In the rows, 128 means zero.
Turns, then the turns between two rows, first turn first; the first pair answered:
turn Difi:
[131 117 117 106 143 131 129 142 152 122 106 130 108 101 147 131 125 134
 128 103 113 121 130 127] |-> [130 113 123 108 144 135 128 136 149 123 103 129 112 103 142 130 123 131
 122 104 114 114 123 126]
[137 133 114 137 136 108 147 147 135 138  86 142 139 114 137 131 121 149
 114  98 132 132 122 143] |-> [135 129 121 136 134 109 141 143 133 144  82 143 142 113 136 137 119 144
 112  98 131 123 119 143]
[113 139  95 123 130  90 112 113 107 134 147 127 142 131 110 149  97 170
 123 116 159 175 149 108] |-> [119 132 120 121 143 101 101 108 102 135 145 130 157 120 115 157  90 168
 105 120 159 171 131 103]
turn Tipo:
[117 116 151 127 129 137 102 113 127 133 115 130 136 144 122 139 130 130
 114 133 136 118 114 114] |-> [114 137 111 136 114 125 130 139 139 125 121 122 111 156 124 114 147 122
 137 129 133 134 141 127]
[115 120 111 100 109  92 112  79 128 139 151 135 118 136 101 153  97 150
 134 115 157 129 145 100] |-> [133 139 111 110 133 106 163 143 131 115 182 143 115 123 161 119 127 151
 144 117 125 161 163 137]
[116 127 137 170  99  62 187 141 171 139 184 154 107 145 156 133 129 110
 107 101 145 145 182 140] |-> [125 101 198 160 120  81 156 113 158 146 179 167 150 124 164 164 106 124
  64 112 146 126 145 127]
turn Basur:
[111 145  95 127 109 128 137 133 146 129 125 120 109 135 109 104 142  98
 146 129 122 125 138 133] |-> [119 145  99 126 116 136 148 148 142 123 135 123 112 130 125  98 145 104
 143 131 116 133 141 140]
[139 139 159 149 138 159 131 151 152 102  86 131 157 130 119 108 167 107
 100 135  89  97  90 119] |-> [133 138 152 149 127 149 118 131 154 110  75 127 150 138  92 118 156 101
 104 137 101  83  89 106]
[127 128 133 135 155 110 150 148 121 134 128 157 131 139 115 146 109 137
 151 123 106 131 118 131] |-> [126 126 139 135 156 115 148 148 122 134 126 160 134 138 118 145 106 139
 145 123 106 128 116 131]
turn pidip:
[124 123 134 136 123 102  88 130 128 116  96 137 142 129 103 139 123 138
 119 145 110 142 145 140] |-> [126 123 142 133 130 104  84 129 126 117 100 137 145 121 109 143 119 141
 113 144 113 145 141 141]
[113 158 152 123 101 137 118  91 114  99  85 136  97 129 110 115 190  86
 166 109 139 107 141 145] |-> [132 138 204  99 143 150 120  89 101  98 125 155 131  89 163 143 170 128
 126 108 136 129 122 147]
[144 101 187 153 114 145 111 108 131 119 131 120 114 116 146 134  92 161
 131 121 120 133 120 139] |-> [130 111 142 159  88 125 110 101 137 130 123 112  87 141 113 129  93 149
 157 115 130 125 139 135]
turn dus:
[100 157  97 162 116  93 171 101 161 119 133 119  84 139 152  94 147 135
 187 114 127 135 177 145] |-> [112 151 123 163 142 108 185 122 159 109 150 125  98 118 192  92 149 148
 171 118 111 147 170 159]
[ 93 122 147 130 106 117 130 166 126  92  78  65 119 130  94  80 165 151
 126 107 110 102 146 135] |-> [ 91 125 124 123  96  98 139 161 124  95  94  66 105 133  89  86 157 161
 136  99 124 118 159 133]
[118 114 125 143  93  55 118  89  73 160 144 138  95  96 111 179  95 154
 114 117 134 146 138  98] |-> [133 110 156 139 123  71 135 109  70 150 164 147 112  72 154 179 101 169
  98 118 118 160 130 113]
Now pairs of rows:
Each pair is two turns apart.
[149  95 142 133 139 120 188 175 149  88 112  97 136 163 162 133 151 106
 171 129 120 152 170 164] |-> [146  64 196 126 137 138 130 126 140 108  74  99 173 156 130 167 120 101
 130 145 132 110 122 137]  dus Tipo
[126 178  90 154 173 122 188 216 140  86 185 140  79 111 143 124 157 114
 144 145  94 200  99 170] |-> [123 182  74 153 165 111 185 210 141  87 183 134  67 117 134 121 158 112
 155 141 100 201 104 165]  pidip pidip
[120  94 141  99 180 116 124 147 124 151 210 133 198  76 176 133 110 150
 107 113 123 126 113 152] |-> [110 123  72 111 152  93 163 174 138 140 218 119 153 106 166  95 136 132
 158 105 121 143 158 166]  Tipo Tipo
[136 141 142 112 154 115 149 127 138 126 150 153 156  87 152 149 124 185
  62 108 111 133 139 150] |-> [117 170  66 134 110  99 170 146 153 121 129 132 109 131 116 110 149 146
 119 105 108 132 178 160]  pidip Basur
[178 155 128 113 205 108 164 150 125 135 160 104 140 119 244 134 122 136
 122 122 123 166 136 144] |-> [136 142  93 104 135  73  89  54 124 180  96  84 123 164 129 177  80 114
 134 120 180 108 128  84]  Tipo Difi
[143 145 138 144 153 150 151 184 130  95 133 132 135 111 178 106 150 138
 111 137 109 144 129 163] |-> [123 131 142 155 122 154  98 134 130 118  62 121 143 143 105 120 137 100
 108 153 126  87 104 130]  dus Tipo
[ 56 151 136 122 127 118 152 142 120 145 132 151 139 142 107 173 106 119
 145 100 145 145 157  89] |-> [ 72 146 171 126 154 145 160 162 120 133 132 160 163 125 139 165 116 122
 124 110 123 147 138 104]  dus dus
[132 147 141 156  97 159 111 126 138 151  67 131 143 146  89 101 136  80
 130 154 139  88 105 126] |-> [130 165  96 154  87 136 145 151 145 146  90 126 111 156  95  83 151  84
 162 140 141 114 138 136]  Tipo dus
[116 131 167  95 154 138 151 130 116 135 169 141 130 100 176 160 113 141
 115 124 138 156 136 139] |-> [ 99 160 100 120 117 131 169 153 131 129 140 122  88 138 141 118 143  99
 165 127 131 150 168 151]  pidip Basur
[137 123 121 119 136 126 152 145 134 123 156 137 116 128 155 127 141 145
 132 124 113 150 143 136] |-> [137 103 161 118 140 140 119 120 127 130 134 137 142 122 145 149 124 141
 107 140 119 126 111 121]  pidip Tipo
[130 138 102 150 131 160 192 176 144  96 110 121 147 124 133 101 179 123
 186 155  70 156 128 155] |-> [100 135  62 144  87 127 149 119 142 120  74 107 128 154  55 121 157 109
 196 146 106 129 127 119]  Tipo Tipo
[139  99 120 152 105 139 147 172 154 123 126 115 135 130 107  95 146  85
 122 161 113 129 123 153] |-> [132  84 108 112  94  93 120 113 138 154 164 119 129 120  97 146 101 135
 112 131 156 150 126 118]  pidip Tipo
[161 140  82 123 109 103 135  94 121 135 128 130 127 131 115 113 117 119
 150  87 153 130 141 137] |-> [178 141 109 128 142 130 156 127 117 118 147 142 143 112 160 103 133 127
 138  92 132 147 135 158]  Basur dus
[126 127 119 131 123 143 131 152 143 122 103 124 125 148 113  98 143  94
 145 142 112 100 129 131] |-> [121 120 132 128 120 143 117 134 140 130  96 126 133 146 102 110 133  97
 134 147 121  87 119 122]  Tipo Tipo
[133 115 146 138 156 171 137 145 131 122 118 134 162 122 136 120 149 121
 128 145 108 116  99 127] |-> [114 125  80 120 112 120 128 106 132 145 129 128 124 144  93 142 126 139
 160 118 149 125 129 103]  Tipo dus
[127 174  96 153 129 137 142 178 152 136  95 117 121 140 117 127 158 134
 137 101 114  74  87 193] |-> [126 179  71 137 126 110 150 172 153 144 121 116 104 138 121 133 148 151
 155  81 129 101 107 187]  dus dus
[123 171  84 156 137 134 139 124 120 127 116 158 119 107 170  87 170 129
 138 147 110 134 140 156] |-> [118 169  82 163 128 139 132 118 121 129 101 149 120 117 154  86 170 114
 141 151 110 119 133 154]  dus dus
[143 158 155 152 121 167 110 136 140 135  81 112 133 147  98 111 121 104
 100 117 130  92 103 116] |-> [153 157 166 153 138 176 125 157 141 125  93 118 138 138 121 101 128 104
  97 121 115 100 101 128]  Tipo Tipo
[128 159 102 119 153 157 143 139 108 125  95 127  88 129 127 111 142 108
 151 110  94  78 131 147] |-> [130 163  83 107 154 139 150 137 108 123 117 128  76 126 136 118 139 126
 157  95 104  98 147 148]  dus dus
[103 128 139 150 101 169  74 117 146 157  59 115 144 148  75 112 160  72
 125 158 158  59 119 141] |-> [106 163  78 154  96 147 129 163 156 140  96 109 102 158 100  77 191  74
 167 142 149 102 168 170]  Tipo dus
[126 144 136 104 132  84 190 175 110 114 192 124  99  90 170 169 131 146
 111  91 130 171 144 169] |-> [ 95 118 153 115  86  90  99  98 112 146  92 108 118 127  62 199 103  96
  96 113 150  80  97 121]  dus Tipo
[ 70 132  42 132  97 142 120  91 173 109 132  78 104 175  77 130 123  89
 196 118 159 166 190 156] |-> [ 76  83 136 115 121 167  50  32 158 128 110  93 166 139  69 190  76 108
 127 131 174 126 128 119]  Tipo Tipo
[ 99 124 161 131 123 166  42  72 119 153  95 106 188 127 101 133 111  96
 137 147 107  82  87  78] |-> [131 140 170 123 184 173 123 146 120 121 186 128 187  78 214 105 134 144
 136 131  76 161 116 129]  Tipo pidip
[ 94 117 178 144 140 199  82  95 161 109 145 123 153 118  91 167 166 157
 105 125 151  94 109 114] |-> [102 149 135 160 139 203 141 161 172  84 162 117 120 129 117 116 206 140
 140 125 123 123 145 154]  Difi Tipo
[ 95 136 177 128 160 116  78  74 143 136  88 119 113 117 129 110 119 123
 109 114 110  95 166  97] |-> [ 99 158 134 136 162 103 125 117 149 122 116 119  80 120 154  75 146 127
 140 105 101 132 202 122]  Tipo dus
[138 158 193 151 145 121 142 140 177 117 126 134 121 120 107 142 149 119
 103 138 129 106 116 169] |-> [125 162 161 146 119  98 127 112 175 130 117 126 106 138  72 155 142 117
 118 132 150  96 122 153]  Basur dus
[ 96 140  45 113 119  56 169 122 159 114 173 121  89 145 116 132 114 137
 165 125 145 157 184 123] |-> [130  99 190 118 198 132 140 128 142 100 158 145 186  85 178 161 101 147
  74 159 106 129 103 126]  dus Difi
[112 105 163 135 110 143 120  48 116 141 129 130 191 152 119 192 104 135
  78 105 162 144 111  95] |-> [136 138 160 175 138 185 195 145 133  95 129 128 183 156 170 113 174  96
 103 126  94 163 133 158]  Tipo pidip
[135 130 122 154 140 132 152 139 137 121 117 118 105 126 146  95 150 114
 139 146 115 125 122 141] |-> [127 113 132 143 121 124 114  94 133 140  98 114 109 129 112 127 123 116
 127 142 138 103 105 112]  Tipo dus
[118 119  67 117 104  78  83  79 128 136 174 125 129 144  92 180 114 179
 166  62 168 141 143  97] |-> [136 155  58 171 121 126 154 182 151  90 149 120 121 161 129  91 193 120
 198  93  98 143 161 161]  Tipo pidip
[114 119  88 135 132 112 100  97 119 135  85 137 119 154 100 138 100 185
  85  80 181 103  91  91] |-> [120 118  97 124 142 112 109 102 113 139 105 142 125 142 116 144  94 204
  81  72 183 118  92  93]  dus Difi
[116 138  80 156  94  93 119 107  98 165 125 130  89 141 114 117 120  93
 182  83 141 133 177 124] |-> [153 106 187 144 167 142 115 122  82 153 154 158 157  83 191 141 111 128
 117  98 113 140 130 139]  Basur Tipo
[135 133  88 102 113  91 137 132 118 119 167 123 104 136 133 123 105 150
 148 110 141 148 154 124] |-> [135 108 133  97 120 103  96  94 110 130 146 127 137 127 116 153  86 151
 113 118 148 120 117 105]  dus Tipo
[123 149  98 147 115 121 134 159 167 115 106 158 121 135 127 111 139  94
 162 116 154 106 144 149] |-> [133 146 121 149 130 140 140 174 165 104 110 170 129 127 148 110 142  96
 152 121 143 108 135 159]  Basur Basur
[126  81 164 136 164 126  78  82  85 139 151 117 165  85 139 169 102 146
 110 127 154 127 112 116] |-> [139 107 143 148 185 134 136 147  89 113 184 120 153  82 191 126 137 149
 128 125 122 167 139 153]  Tipo Tipo
[136 163 142 146 136 140 164 168 131  71 204 112 121 116 211  65 166 112
 177 138 105 153 147 130] |-> [145 125 209 123 159 152 120 122 116  87 208 125 165  83 224 116 125 144
 122 139 116 140 103 104]  pidip Difi
[125 107 145  79 143 106 152  99  97 146 189 141 121  99 148 172 115 199
  99 112 160 176 163  88] |-> [139 108 172  90 166 132 168 132  99 133 185 145 137  91 178 153 132 191
  88 123 135 176 156 109]  Tipo dus
